Turns in one plane each, and the order they were made in; the first pair answered
D (before |-> after):
[  8 -14 -12   6  -5 -14 -28  -6 -37  19  18  24 -10   7   1 -19  -2  40
  12  -7   6  -5 -31   2  -7   7 -17 -16  -1 -29  -2  -3  37  10 -18   5
  18 -12   5  23   2  12  -3  -3  -5  -1   5  -6   1  14  14   1   6  -1] |-> [ -2 -29 -14   5  -6  -2 -25  -8 -40  19  23  18   7  13   1 -14  -3  41
   7  -5  -3   8 -22  -4  31   0 -12 -10 -10 -31   7   4  33   4 -20   8
   5  -8 -10  18 -13  13  -4  -9  10 -10  -2  -9  -4  21   7 -15  12  -5]
[  8   9 -22 -24  -9   3 -10  -4 -22  -2   4   5   0 -13 -13  -4  15  14
  18  -8   5 -12 -10   7 -35   3 -15  11   4  -7 -33   2  16   0   9  -9
  -2  10 -15   2  -1  13  11   3   5  -3 -11 -11 -12   9   5  12  -5   8] |-> [ -8   6 -25 -23  -8  18  -7  -5 -22   1   5   7  13 -15 -12   0  11  19
  19  -2  -4  -9  -2   3 -13  -9 -15  13   2 -14 -19   4  14   2   0  -2
  -3   8 -23  -1 -12   6  19  -3  21  -7 -13 -17 -15  16   1   5   3   5]
[ -5  10 -39   2 -54  22  17 -18  -4  52  67  31  -4   0  -7 -20  -8  47
   3 -11   4   2 -13  24  41  -8  -7   6   5 -19  -4 -42  11   2 -23  -6
  25   3 -43 -13 -23 -13  43  10   5 -29  49  29 -13  61  15  14   9   3] |-> [-19 -13 -27   7 -45  19  23 -32  13  42  80  13   3  11  -6  -3  -4  31
 -20  -4 -10  23   1  16  55 -26  12  25   8 -20   8 -31  -2  -8 -22  10
  17  17 -43 -24 -25  -8  12   7  23 -21  58  35 -12  64   6   6  12  -8]
F (before |-> after):
[-14 -12  34   5   3  -2  21 -17  21  -7   1   0  26 -15  -1  30   4 -40
  11   1 -21   3  22  -2  19 -23  24  10   8  -9  -4   6 -21   9 -14  22
 -21  19  -1   1   0 -20 -42 -16  26   9 -28  11 -24  22 -25  -5 -10 -27] |-> [ -9  -7  36   6   4  -2  18 -12  19  -5   4   2  22 -17   1  34   2 -45
  18   4 -14  -2  15   2  11 -20  23   8   3  -8  -8   2 -25  12 -17  26
 -22  19   5   7   5 -24 -35 -19  19   9 -29  13 -25  19 -27   4 -14 -31]
[  8   5  -6  -4  -3   1  -8   7  -6   6  10  -6 -15  13   3   2   1   3
  -6  -3   2  -8  -6   9 -11  10  -3   5   6  -1 -15  -9   9  -1  12 -15
   2  -9  -1   4   0  -2  -6   6 -10   6   0   1   0 -12   5  11  -6  -9] |-> [  3   6  -7  -3 -10   4  -2   7 -17  10   8   3 -10   7   4   2   1  14
   6  -3   6  -5 -10   9  -9   9 -10   1   7  -7  -9  -8  13  -2   5 -11
   5  -3 -10   5  -3  -6   8   5  -6  -6 -10  -9  -2   3   5   9  -7  -5]
[-23 -27  -5 -30  -8 -19 -28   7  50 -26  -1 -32   7  24  13  28   2 -16
 -23  27 -13  32 -29 -33  19   8  27  19  20  10 -18   2  18  -6  39 -25
   9  21  12 -28  47   7   5  -6 -40   6  -9 -12  21 -36  13 -37  10 -43] |-> [ -1  16  -4  -2 -35 -44 -19  13  35 -18 -13  -6  -6 -18  -2  24   8   5
  26  12   8  17 -49 -12 -23  10  17  -9  17  -2 -34 -12  14  29  22 -20
  11  23  14  -7  76  -4  26 -14 -65  -1 -34 -14  -1 -19  27  -2 -11 -32]
[-44   2  30 -16   3 -10   9  -8  79 -20  34  12  -7 -21  20  26 -16 -25
 -15  16 -15  39   9 -73  52   3  30  23 -26  12 -42 -34   9 -34 -18  41
 -23 -27 -36 -13  31  17 -49   3  34  47  24 -16 -10 -15  23   9  -8 -33] |-> [-31  38  36   9 -24 -34  20  -2  70  -5  22  38 -13 -61   3  23  -7 -13
  24   0   3  27  -8 -49   8   8  19   8 -24   3 -58 -43   4   2 -33  40
 -20 -19 -29   5  49  11 -30  -5   8  42  -1 -23 -26  -9  28  42 -26 -21]
W (before |-> after):
[-13 -13  -2 -11  19  16  -6   3  42  -4  10 -16  -6  20  -3  28   0 -32
 -46  -4 -19   9  15 -26  22 -15  21  10  -8   8  12  23 -25 -18   1 -12
 -19 -34 -34  -8 -23   0 -30 -27  10 -22  10  15 -18 -15 -16   0  17 -24] |-> [ -6   5   6 -16  21  -8 -13  22  51 -16   0 -13 -22  22  -6  21   4 -39
 -41  -6 -17  -1   9 -26  -6   4  10   8 -11  25   3  22 -18 -14  21 -15
  -9 -32  -8   3 -14  -1 -39 -23 -15 -14   4  12 -17 -40 -13   8   2 -17]
[ 39 -23 -27  10  29 -13  -3  -3  29  13  27 -27 -16  28  -6  22 -19 -13
 -48   9  16  18 -32 -32  16   0  18  45   3 -15 -22  15 -12   4  26  -8
  71 -30  16  30 -26  28 -30   0  -2  28  -3  -1 -17 -17 -31 -19  19  -3] |-> [ 49   5 -18   9  25 -28  -8  15  21   7   7 -16 -25   9 -10  15 -18 -14
 -23  -2  23  -5 -41 -29 -20  14   2  36   2  -6 -30  14  -4  18  36 -12
  69 -26  34  36 -15  19 -19  -1 -28  31 -19  -3 -16 -38 -26   0   6   7]
[ 22 -19  16  -5   2  13 -15   6   3  15 -17 -18  -6  10 -16   0  14  -3
   1  -2  27  -1  28  25  20  32 -11  35   0  14 -36   7   0  -6  34 -20
  16  26  31  38 -13  -3  -7   8 -11   5   7  -1  17   4  -2  19  23  30] |-> [ 25 -10  16   0  -5  11 -17   4  -7  19 -20 -13  -9   3 -14 -13  15  -2
  11  -3  28  -9  29  25  16  35 -18  29   0   8 -35   4   0   1  33 -16
  13  20  34  44 -12  -9   6   5 -14  -1   5  -6  16   7   2  20  18  37]
K (before |-> after):
[ -5 -38  -3  50 -50   1  17 -30  -1  51  21 -33  36 -26  13  21  28   5
 -17  26  33  45 -44   2  -9 -23  30  -2  10 -30 -32 -22  -6  16 -40 -37
  10  22 -63 -19  26 -10  16 -15 -24 -12   5  36  -6  30  -4   4  14  43] |-> [  1 -24 -15  38 -48  25   8 -10 -31  56   1 -16  56 -46   8   4  23  19
   8  14  34  33 -42   4   1  -8  10 -22  -4 -25 -22 -21   0  27 -35 -35
   5   7 -67 -10  11 -15  60 -19 -31 -40 -16  14   9  34  -4 -18  12  49]
[ 21  15 -23   8   6  -5   9  28 -23  23 -11  42  31 -20  31 -10 -15 -25
  -9 -16   6   2   5  13 -33 -42 -28  -5 -16  26 -20  10 -10  23 -18 -28
  15  22  -8  14 -24 -37  18  20   6 -38 -25  17 -21   4   2 -21  21 -29] |-> [ 16 -11 -31 -14  20  12  -3  28 -16  21   2  29  22  11  47  -6 -29 -24
 -37 -13  -2  13   7   3 -13 -31 -20   9  -9  27 -28  20   0  -4  -5 -35
  24  13  -3  -1 -35 -22   7  28  13 -30  -3  18  -6  -8  -2 -35  28 -31]
[-25 -43 -22 -21   2  33   9 -18   0  -2   8  11  19  -3  12 -16  32  10
 -11  10 -10 -13  24 -34  54 -18  -9 -15  -1  19  23   4  -6 -24   0  13
   1   5 -33  -7 -18   4  26 -27  41 -10  11   4  33  15 -15  -8  10 -15] |-> [-26 -46  -5   2  -9   3  16 -29  20  -2  19   4  10  -1  14   1  37  -2
 -27  13  -9   2  18 -33  35 -28  21   5   5  17  13   0  -9 -26 -11  19
   4  25 -31 -12   8   0 -15 -29  49  12  28  15  17  22 -12  22   2 -20]
Then:
Between the rows of a pair lie 2 to 4 turns.
[ 28  14   3   9 -25 -30  -7  24  13  15  29  -2 -14 -10  12  15  15  30
  25  13   9  -1 -14  29 -35  24  -8   6  -3 -14 -37 -12   2 -33 -10 -36
  11  -8  -3   7  22   3   2  13 -35   3   8  22  -6 -12  10  31 -19   0] |-> [ 10   9 -17  -5 -22  20  -9  34 -14  15  29  12  21 -25  10   5  19  43
  44   9   1  -4   6  20  20  15 -27 -14 -17 -17 -12  -7   3 -20 -20 -22
  -7 -20 -22   4 -13  -8  49   9 -15 -35 -13  -9   6   8  -2  -4  -8   1] => K D
[ 39  27   0  -5  26 -34  13  -2  27 -13 -22   2  -1  11  -8  15  -4 -47
 -21  -3  18 -15 -19  69 -35  67  11  15   1  -9  -6 -22 -20 -17   0 -27
  42 -24  30  27  45  -2 -17   9 -20  27 -44 -15 -16 -29  21  52 -21 -11] |-> [ 40  16 -19 -36  44   0  -1   7   7 -14 -32   7   7  30   2   6 -16 -34
 -27  -1   6 -21 -16  58  -7  85  -8   0  -9  -6  -7 -18  -6 -31  15 -36
  43 -44  35  19  20   8  21  15 -27   9 -40 -26   6 -45  16  20 -16 -10] => K K
[  5   3 -21  -1  -7 -12 -33  -7  24   9  -8 -16 -16  37 -17  28  12  -8
 -29   9  -9  19   4  -1 -18  28 -31 -16 -13  15 -28  18  10   2  46 -26
  22 -12  35 -20  17  34 -21  29 -43  11  -1  16   9  -7 -10  10   6   3] |-> [  6  32 -23   6 -23  -7 -34   1  -2  10 -25   3   0  -1 -30  14  20  -4
   9  -3  -5   1   5   7 -33  26 -50 -36 -10  16 -25  18  10  30  40 -10
  11 -12  27  -6  16  20  11  20 -49 -10 -28   2   3   3  -9  10  -1   9] => K K
[ 16 -12  20  17  15 -23   9 -11  16   1   8 -28 -28  25  -5  16  -6 -20
 -19  10   2   6 -10 -14  -7  -1  13  19  10  15   9  -2   0   2  14 -13
  -4  16   3  13  17   4 -46  15   3  27  11  29   0  -2   6  -1  -8   6] |-> [ 23  -2   2 -18  22   0  -8  12 -15  -1  -9 -20 -29  28   3 -11 -18  -7
  -5   1   4 -11 -14 -21  -7  35 -18   0   0  23  14   1  20   6  36 -18
  -1  -7  18  16  -5  10   5  16 -20   4  -5   8  22 -26   9 -29 -11  10] => W K K
[  8  18 -18 -11  -3  18   9  29 -39  30  20  20  21 -20   7  -9 -66  -3
  22  18   6 -18   4  18   3  24  18 -24 -18 -24 -53  21 -26 -14  13  16
 -20 -31 -15  26 -32  20  82 -23 -36 -71  11 -13  13 -18 -37 -19  -8  25] |-> [-17 -24  -8   1   8  23  23   3 -11  21  39  -6  29  11  16  15 -65 -21
 -26  39 -20  11  28   2  52  -6  63   4 -12 -26 -34  27 -43 -38  11  33
 -33 -15 -30   0 -40  27  28 -15  12 -51  36   7  10  -7 -45 -25  13  11] => W D
